In the rows, zero is written as 128.
The rows of Y fall into several groups, which share some directions, and each row is roughly a mix of its group's hidden directions.
Y, 125 rows:
[[138 174 128 128 100 128 102 165 135  98 155 151]
 [ 68 124 142 114 122 166 103 138 124 142 136 155]
 [119 177 143 129 137 118 138 118 148 143  83 167]
 [154  99 153 157 154  99 100 132 130 149 165 140]
 [115 164 106 133 116 113  90 136 134 131 184 142]
 [117 121 132 148 124  75  83 115 111 148 155 145]
 [121 133  91  79 131 165  96 126 154 140 140 120]
 [114 115 129 163 127  69 144  98 106 105 122 131]
 [142 121 101 173 116  87 141 120 114 116 134  86]
 [131 131 107 183 116  97 151 119 114 120 114  87]
 [155 111 108 172 128  98 127 115 117 121 165  93]
 [121 112 113 153 108  84 108  82 115 117 151 105]
 [101 103 143  89 137 178 119 117 142 145 109 150]
 [ 92 117 110 118 129  98 132  84 106 108  88 139]
 [112 150 130 135 140  76 151 118 120 160  86 138]
 [107 130 106 102  96 157 100 145 114 119 171 104]
 [ 94 154 137  90 111 158 130 126 139 134  79 142]
 [100 124 121 127 105 117  75 147 129 126 179 124]
 [110 129 139 100 137 146 128 129 129 166  63 134]
 [153 122 101 168 123 109 159 111 113 119 114  81]
 [168 151 124 137 148 149 158 134 144 129  81 100]
 [125 105 137  71 127 129 169 131 151 136  97 137]
 [150  98 118 188 148 110 136 106 121 107 136 108]
 [146 169 111 163 118  99 162 130 148 106 148 110]
 [171 112 104 159 134 127 155 132 121 107 146  83]
 [ 90 146 146 116 103 139  70 151 122 141 138 138]
 [134 104 122 112 154 190 149  95 132 138 115 129]
 [147 130 144 107 144 181 142 155 140 172 120 119]
 [154  93 130 123 137 112 153  87 152 129  84 116]
 [162 122 106 152 125 137 163 120 133  98 147  79]
 [108 132 127  75 119 188 130 128 132 130 118 142]
 [104 121 157 149 134 113  69 138 110 145 114 155]
 [129  94 147 122 141  95  93 124 125 136 175 159]
 [143  90 146 158 157 125 167 110 125 161 126 105]
 [126 111 114  77 113 148 177 132 132 115 105 108]
 [137 129 118  97 150 195 154 113 128 139 121 137]
 [165  94 123 138 153 161 163 100 114 122 115 104]
 [ 84 133 123  89 109  96 118 153 127 127 100 158]
 [150 133 159 158 143  75 119 150 119 134 156 149]
 [136  81 104 100 116  99  98 119 141 118 163 115]
 [ 96 132  87 116  96 113 109 153 101 102 152 115]
 [109 150 132  97 116 142 100 155 114 123 176 160]
 [108 129 139 156 119  66 124 106 118 118 161 144]
 [114 166 146 123 133 120  90 174 139 128 154 158]
 [105 116  79  83 138 144 117  88 130 119 130 123]
 [114 156 151 101 145 176 112 158 143 141 118 156]
 [150  95 129 177 140 102 141 132  95 107 115 104]
 [149  69 117 103 151 117 168 120 121 124 113 126]
 [142 137  99 112 112 121 191 136 132 101 123 100]
 [154 114 106 157 122  82 123 117 113 104 165 102]
 [111 139 113 109 131 199 135 140 148 150 115 127]
 [163 112 136 186 165 119 135  98 129 128 127 127]
 [131 166 152 136 122 138 110 149 151 153  81 158]
 [151 112 111 165 140 171 132 126 130 161 132  87]
 [132 129  83  77 113 148 130 134 130  86 119 116]
 [124 121 144 156 113  65 138 145 101 110 145 115]
 [163 169 109 170 133 112 151 124 128 116 160 113]
 [140 138  92 128  87 103 158 108 105  99 137 102]
 [ 82 166 158 128 120 149 133 137 131 134 100 164]
 [151 162 154 130 116 163 110 175 151 141 127 144]
 [ 96 173 138  88  99 126 128 152 144 136 106 146]
 [161 103  95 166 133 106 128 129 109 122 159  94]
 [145 105 112 112 130 162 124 110 149 132 188 107]
 [156 102  96 153 122 114 141 107 114 104 138  80]
 [130  92 157 160 155  91 100 128 117 142 112 154]
 [143 102  97  93 128 146 179 112 143 113 137 107]
 [158 137 132 194 152 111 143 109 119 118 112 123]
 [122 169 111  90 103 130 107 165 121 104 154 138]
 [131 118 124 142 110  81 111 151 123 111 179 101]
 [167 147 143 145 144 133  95 161 142 157 164 126]
 [143  93 118 117 150 189 133 106 144 139 145 111]
 [176 112  91 148 137 136 118 145 121 129 154  87]
 [162 113 118 121 150 160 150 118 151 135  82  96]
 [122  93  99 134 124 112 110  99 128  93 173 107]
 [112 118 129  66 111 161 153 134 133 130  97 123]
 [111 107 166 173 152 113 138 104 118 152 108 149]
 [105 142  92 111 127  68 140 113 105 116 145 123]
 [104 134 116 174 126 138 115 112 138 165 176 121]
 [174 113 100 148 126 129 133 121 125 108 147  75]
 [126 152 184 141 125 100 109 154 147 154 118 149]
 [168 130 126 138 147 182 139 158 141 149 124 101]
 [113 141 158  84 124 101 112 138 125 115 101 173]
 [154 106 109 149 124  73 116 117 104 105 151 108]
 [101 131 101 124 133  99 141  77 108  99 106 148]
 [105 130 169 106 124 131  81 148 129 161 120 157]
 [118  89 149  89 142 162 128 113 131 147  89 142]
 [142 115 142 121 148 194 137 120 146 156 102 132]
 [ 76 127 110  85 107 135 113 103 125 122 103 149]
 [ 97 142  86  83 118 125 110 104 117  97 122 142]
 [174 132 132 152 144 116 173 104 125 128  92 111]
 [125 149  98  80 107 149 171 127 150 116 133 114]
 [131 131 151 106 162 186 120 144 142 151 109 145]
 [145 118 119 180 137 156 129 119 133 164 149  90]
 [144 144 134 191 134  88 112 135 124 121 155 123]
 [168  89 121 144 162 144 162  95 126 125 124 114]
 [181 139 121 158 154 112 142 140 145 128 104  93]
 [ 84 132 170 134 130 107 127 115 123 153 109 172]
 [112 126  79 109  83 138 134 125 119 104 137  91]
 [139 107  80 156 119 118 135 110 117 110 160  88]
 [110 121 135 153 126  67 149 108  98 113 107 132]
 [117 145  83  96 133  93 112 131 143 152 158 107]
 [139 124 121 120 120  82 161 127 117  68 133 127]
 [181 116  91 131 129 113 137 128 127 114 140  80]
 [146 117 144 175 142  94 161  96 119 134 100 123]
 [102 129 119 115 106 105  88 149 121 118 182 142]
 [135 154  88 138 110 120 110 167 131 110 150  86]
 [151 108 162 146 167 154 117  99 126 156 103 145]
 [141 145 115 122 109 127 119 155 121  92 192 124]
 [107 115 135 153 126  59 131 115 114 133 102 120]
 [102 107 126 166 129  84  88 144 133 133 156 121]
 [143 126 130  77 126 167 155 105 144 126  91 136]
 [121 146 110 125 105  77  96 155 133 117 165 116]
 [112 121 129 153 142  71 150  97 118 144  95 128]
 [143 113 146 187 124  81 131 127 131 119 153 118]
 [163 127 113 167 142 146 115 146 134 155 168  99]
 [148  85 120 170 143 103 123 121  93 152 118 110]
 [106 137 157  80 125 127 119 132 129 125  83 167]
 [ 99 151 134 110 133 143  95 153 139 164 143 171]
 [120 131 131 160 108  62 116 132 116 100 143 127]
 [164 153 166 151 151 119 160 122 144 147  99 141]
 [121 100  94 157 115 104 108 132 110 122 168  91]
 [148  93 119 180 142 104 133 125  97 106 130 105]
 [ 86 132 134 130 120 106  82 112 124 162 144 161]
 [129 155 147 186 139 113 162 122 115 135  94 125]
 [130 160 151 139 131  77 102 155 143 122 147 159]]

Each list below has three rows that fit no group; the rest each fit one group, if only roughly. Name those rows in the order they come.
    k397: [146 134  96 152 134 158 162 119 140 144 141  77]
    k974: [166 122 133 133 151 169 107 143 148 147 173 121]
    k759: [140 121  96  97 135 173 119 132 140 122 178 112]
    k465: [146 102 110 153 133 113 116 117 154 132 184  98]
    k363: [126 133  83 147 115 125 123 115 140 103 184 103]
    k179: [100 100  95 103 115 101 106 110 109  91 144 111]
    k86: [179  94 125 112 154 125 168 113 127 124 105 113]
    k969: [123 143 126 125 117  71  91 129 126 111 167 150]
    k919: [140 113 125 136 160 164 142  95 157 172 107 126]
    k494: [ 85 172 127 124 112 176 129 155 118 129 122 135]
    k133: [116 136 111  80  90 117 110 134 124 103 167 147]
    k746: [157 126 112 158 147 151 162 119 126 136  94  84]
	k397, k974, k86
    k151: [135 119 138 170 151 118 146 102 112 121  71 134]
    k37: [106 168 139 113  98 109 146 162 123 116  84 133]
    k362: [105 117 124 144 124 176 165 104 131 144  94 102]
    k396: [110 130 111  96 137 163 150  93 144 126  83 145]
    k869: [153 164 165 121 148 161 109 150 153 146 114 151]
    k93: [106 125  95 102 106 100  90 131 126  98 162 114]
    k603: [108 139 106  78 109 173 114 144 153 117 118 123]
    k927: [ 95 134  84  89 103 115 137 121 111 102 148 107]
    k400: [ 98 110 138  98 122 168 144 102 145 135  83 140]
    k811: [131 117 120  76 126 181 145 134 143 141 111 105]
	k869, k927, k811
    k206: [105 162 130 114 120  96  73 123 129 139 141 158]
    k803: [135  93 158 156 148 119 152 119 130 173  98 110]
    k977: [113 124 109  71 124 179 105 132 132 128 117 125]
    k843: [120 158 141 137  94  89  91 169 133 117 120 140]
    k586: [143  84 142 146 171 164 132 111 130 155 111 119]
    k228: [166 113 109 138 164 167 151 107 127 132 157 104]
    k701: [134  91 131 141 140  98 114  79 117 136 168 144]
    k269: [120 125 106 185 123 118  98 122 106 109 160 105]
    k429: [120 146 157 121 125  74  97 135 126 125 149 167]
    k366: [117 165 105  96 115 173 110 142 158 126 154 127]
	k206, k228, k701
    k430: [123 144 143  90 111 179 105 150 154 141 143 147]
    k280: [144  67 125 156 142 116 110 123 110 122 161 109]
    k849: [ 92 152 163 117 124 119  95 125 140 157 133 171]
    k664: [142 117 145 152 143  78  84 124 116 131 156 150]
    k490: [128 116 164 128 140  79 103 135 105 149 104 162]
    k696: [150 112 134 159 143  81 167 104 105 114 110 132]
    k143: [168 110 146 153 147 149 158 137 122 141  92  96]
    k907: [ 91 126 152 144 131 104  91 143 120 135 165 165]
    k435: [142  97 129 137 146 171 155  97 120 124  86 109]
    k823: [113 107 110 104 112  82 117 100 102  98  99 135]
	k430, k664, k696
    k859: [156 125 129 176 156 134 156 118 130 141  95  94]
    k415: [144 142 136 108 128  83  94 146 140 116 169 157]
    k290: [140 118 137 147 145  93  81 146 105 161 150 152]
    k154: [115 122 145 115 130  96  79 150 150 129 164 159]
    k954: [123 121 124 106 125 199 117 134 141 144 158 117]
    k702: [111  91 132 132 143 121  84 140 119 140 182 138]
    k71: [128 135 145 103 140 170 150 117 151 137  72 138]
    k83: [109 182 142 118 128 162 124 166 143 127 103 143]
    k408: [140 139  89 139 122 140 136 113 148 108 184  99]
    k351: [137 138  90 157 128 163 126 141 121 158 142  80]
    k53: [143 165 168 118 124 106 158 154 144 147  97 142]
    k160: [152 102  94 142 130 113 164 119 134 100 162  96]
    k365: [112 171 143 168 113  87 100 150 129 125 130 139]
    k216: [146  89 123 127 146 119 129  98 132 155  71 119]
    k903: [101 136  96 123 106 140  83 132 118 119 178 120]
	k954, k351, k216
    k178: [116 139 138  85 130 113 135 123 129 121  69 162]
    k693: [129 121 132 158 154 128 164  75 126 133  96 149]
    k196: [145  93  92 108 114 133 165 100 130 101 131  99]
    k487: [105 106 106 158 112  91 146  85 109 110 140 111]
    k312: [ 95  97 156 156 137  89 104 116 126 143 144 156]
    k239: [114 154 146 108 118  89  84 132 136 127 155 164]
    k272: [154 128 135 195 121 136 122 140 138 130 162 105]
    k511: [164  90 102  88 125 130 145  93 137 121 120 104]
    k571: [129 116 154 132 153 152 160 115 127 167  78 130]
    k779: [117 144 125 151 103  73 122 130 107  84 141 137]
    k995: [154 122 108 132 131  78  91 148 110 119 166 132]
    k300: [167 162 145 144 125 122 184 134 135 124 111 106]
	k178, k196, k272
    k335: [149  91 124 155 131  84 163 137 122 100 121 103]
    k762: [ 88 103 121 144 126  97 122 113  73 109 136 133]
    k964: [174 113 152 165 137  83 125 107 137 139 139 119]
    k996: [132 125 123 152 132 189 149 120 143 154 123  90]
    k897: [111  96 127 149 125 115  98 103 127 144 186 115]
    k940: [147 105 135 118 149 193 135 128 147 159 126 114]
    k782: [109 146 114 177 108  83 122 142 108 116 150 112]
    k188: [ 91  91 165 141 139 121 126  98 129 148 115 165]
    k256: [164 127 146 183 141  98 133 145  98 122 126 111]
    k213: [172 102 149 138 175 118 130 118 156 147 103 129]
	k762, k964, k897
    k970: [155 116 159 124 166 131 142 136 143 148  75 143]
    k647: [150 119 119 124 159 178 167 101 145 152 135 124]
    k945: [125  83 117 120 155 159 136  83 143 152 110 112]
    k229: [133 121  99  97 123 184 118 109 120 124 166 110]
    k596: [139 146 162  94 145 148 105 161 139 151 105 161]
    k169: [103 116 114 134 118  63 129 114 103 101 147 120]
    k895: [118 141 124 126 116  54 126 157 113 130 138 113]
    k364: [117 118 142  86 128 174 144 117 127 139  79 128]
    k467: [164 141 147 160 122 115 115 165 109 109 173 124]
    k580: [150 155 108 156 109 116 162 142 124 101 153  88]
    k921: [127 102 117 151 149 116 174 112 100 135  92  98]
    k483: [ 76 120 140  97 104 122  99 127 128 127 150 166]
	k970, k467, k921
